Each path below is one point turned by a fixed rotation once a step. After each direction that follows a path, write how fast that rotation turns it, in deg/step (0 if it stays still).
Each turn is a multiple of 5 degrees from 10 to 175, or 0.
Each row of a path follows its step; steps can be skipped.
Rotation 1:
step 0: [ -3  -1  -7   6  -7   0 -16  -8   3   6  -2   0   9 -23  -5  -5  -3  13
   5   4  -8   8 -13  -3   6  13  16  -4  -4  20  -6  -2  -9  -6   5  -2
  15  11 -18   6  -4   1  -3  -2   0   5  -9  -8   4  -9   9  14  -4   3
   1  16   0  15]
step 1: [-13   2   1   0   3 -10 -10  -6 -12  -2  -5  -4   5   6   4  -4 -12  -4
 -12  -3  -6   4   8 -10   7  -9  -9   0  -1  -8   9  11  -6  -7   4   4
  -4   7  15 -10  -1   3  14 -16  -3  17 -15 -12   6  16 -20   1 -13   5
  -7  -5   8  15]
step 2: [  5  -6 -10  -1 -25  -8   9   3   1   0   9 -16  -3 -20 -10  -1  10  -8
   9   8 -11   0   1  -1   9  -2 -10  -2  -6   1   5   8 -11   8 -13   0
   0  21   4  -3   1   3  -5  -4  -4  -4   3   4 -14  -6 -13 -18   2   4
   6  -8  -6 -17]
step 3: [-14  -6   7 -11  -1   7  -7  -8  -5  23   2   7  -6  -2  -9  -3   1  12
  -2  -5  -2  11  11  -9   7  -1  -4  12   0   9   4 -11  -4 -19   2 -10
 -11   8 -10   4   0 -11  -8  -7  -5  -8   5   8   9 -16  -8  14  -1 -12
  11  17   3  -3]
step 4: [ 11 -14   3  17  -1   3 -13   1 -10  -7   4   0  -2  -1   2 -19  -8  10
  -1 -18   3   5 -10  -7   1 -15  -5  -1  10 -18  -1  -1 -13  -5 -12   4
  -6   8  12  -9   6  -1  12   8   9  24  -3 -10  -5   1   4   6  11  -3
   0   0   5   0]
step 5: [  3 -12  -9  -2 -11   1   9   1   3   2  10 -16   6 -18 -12  -2   8 -14
   4   6   3  -4   4  -2 -21  12   4  -2  -2   1  -4  -2 -15   1  14 -16
  -2   1  -4   1 -16  16   2 -10   6  13   3  -6  12   4  -8  -4   3 -10
  12 -10 -10   8]
step 6: [-10   8   2   2  13  11  -3  -4   7   1   7   7  12  14 -18  20   0 -12
   5  -2  -8   5   5  -1  -6 -11 -15  11  -6   4  16 -10  -7 -19   2   1
  -9   6  -1 -10  15  -6  14  -8  -1   0  -2   6  -8 -13   0 -13   0   1
   6   9  -1   7]
step 7: [  7  -2   2   8 -18  10   1   3   4  -4  -3  11  -2  -2   3 -19   4 -22
 -15 -10  16  -1   2   2  -4 -13   0   6   8  -7   2   7 -19  12 -19  -9
  -9   3  -6   0   5   4  -9  10   1  -4  -4   4   1  -9   6   1   3  10
  -3   8  17  -7]
step 8: [ -4   7   3   3   1  -5  13   2   3   3   2   0   3 -21  -2   9  -8  -8
   1  -3   8   4   5   6   0   8  -7  13  15  -5 -13 -10  10 -12  12  -3
  -6  -3 -11   2 -13   0  12   8  15  10   2 -12  20   0   0   4  -3 -13
   1   7  -5 -23]
step 9: [-20  12  -1   7  19   5   6  14  -4   5   8  13   0  -1 -14   2   0   1
  -3   7 -10   3 -11   3 -12  -6  -6   2  -2 -10  11   3   3  19  -4  -5
  -7   0  -4 -11   7  -4   5   1  -2  21   4   0  -9  11  18   3  13   1
   8   1  -6  12]
step 10: [  3   9   5  -6  -7   7  -2  -6   5   4   7 -19   2   8  -3 -12   5 -32
  -9  -2  -6  -4  -2  -2 -15  -7   5  -3  -4  -3 -11   7  -5   1  -3  11
  -9  -5 -13  -1  -7  -7   4   7  -9 -15  19  -7   5  -2  12   4  -8   6
  -4 -15   8   3]
step 11: [ -1   4  23  -6  -5  -1   1   4  26   2 -13  -1   8  -1   6  24   2  -6
  10 -12 -14   5  -4  10  -2  -8  -1  10   4   4   0 -12  10  11   4  -1
  -3  -2   8   7   4 -11  -9   9  13   7  -9 -12   7  -9  -4   2  -4   4
   6   6  -1  -8]
Speeds:
[ 2  1 -5 -2 -3 -1  0 -2 -1  3 -3  0 -3  3  1  3 -3 -1  0  1 -3  3  0 -2
 -1  1 -2  0  2 -1 -1  2  0 -6  5  0 -4  0 -2  2 -4  0 -3 -1  1 -5 -1 -3
  5  1  5  0 -2 -1  3  1  0  1] | 145
[ 2 -2  0  4  2  3  0 -1  2  1 -2  2  0 -3  4  1 -1  0 -1 -2  4 -1  0 -4
  3  2  5 -1 -1  0 -3  4  1 -1  3  2 -1  2  1  3 -1 -3  1  2  2  6 -4  0
  3  4 -1  2  3  2  2  4  1 -2] | 95
[-5 -5  2  0  4 -3  2  3 -2  4  0 -2 -4  3 -1  2 -3  0  2 -3  3  2 -1  1
  1 -2 -1 -2  0  1  5  0  2  1  4 -2  1 -1  0  1  3 -2  3  0  1  1 -2 -2
  1 -4  1 -1 -2  4 -2  3 -2  3] | 135
[ 0  1 -4  0  3  1  4 -2  0  3  2  5  2  2  2 -1  1  2 -2  1 -1  3  0 -2
  0 -3  0  1  0  3  1 -1  2 -1 -4  5 -1 -3  0 -3  3  0  0 -1  3  2 -5 -1
 -3  0  0  2 -4 -4  5  2  1  5] | 130
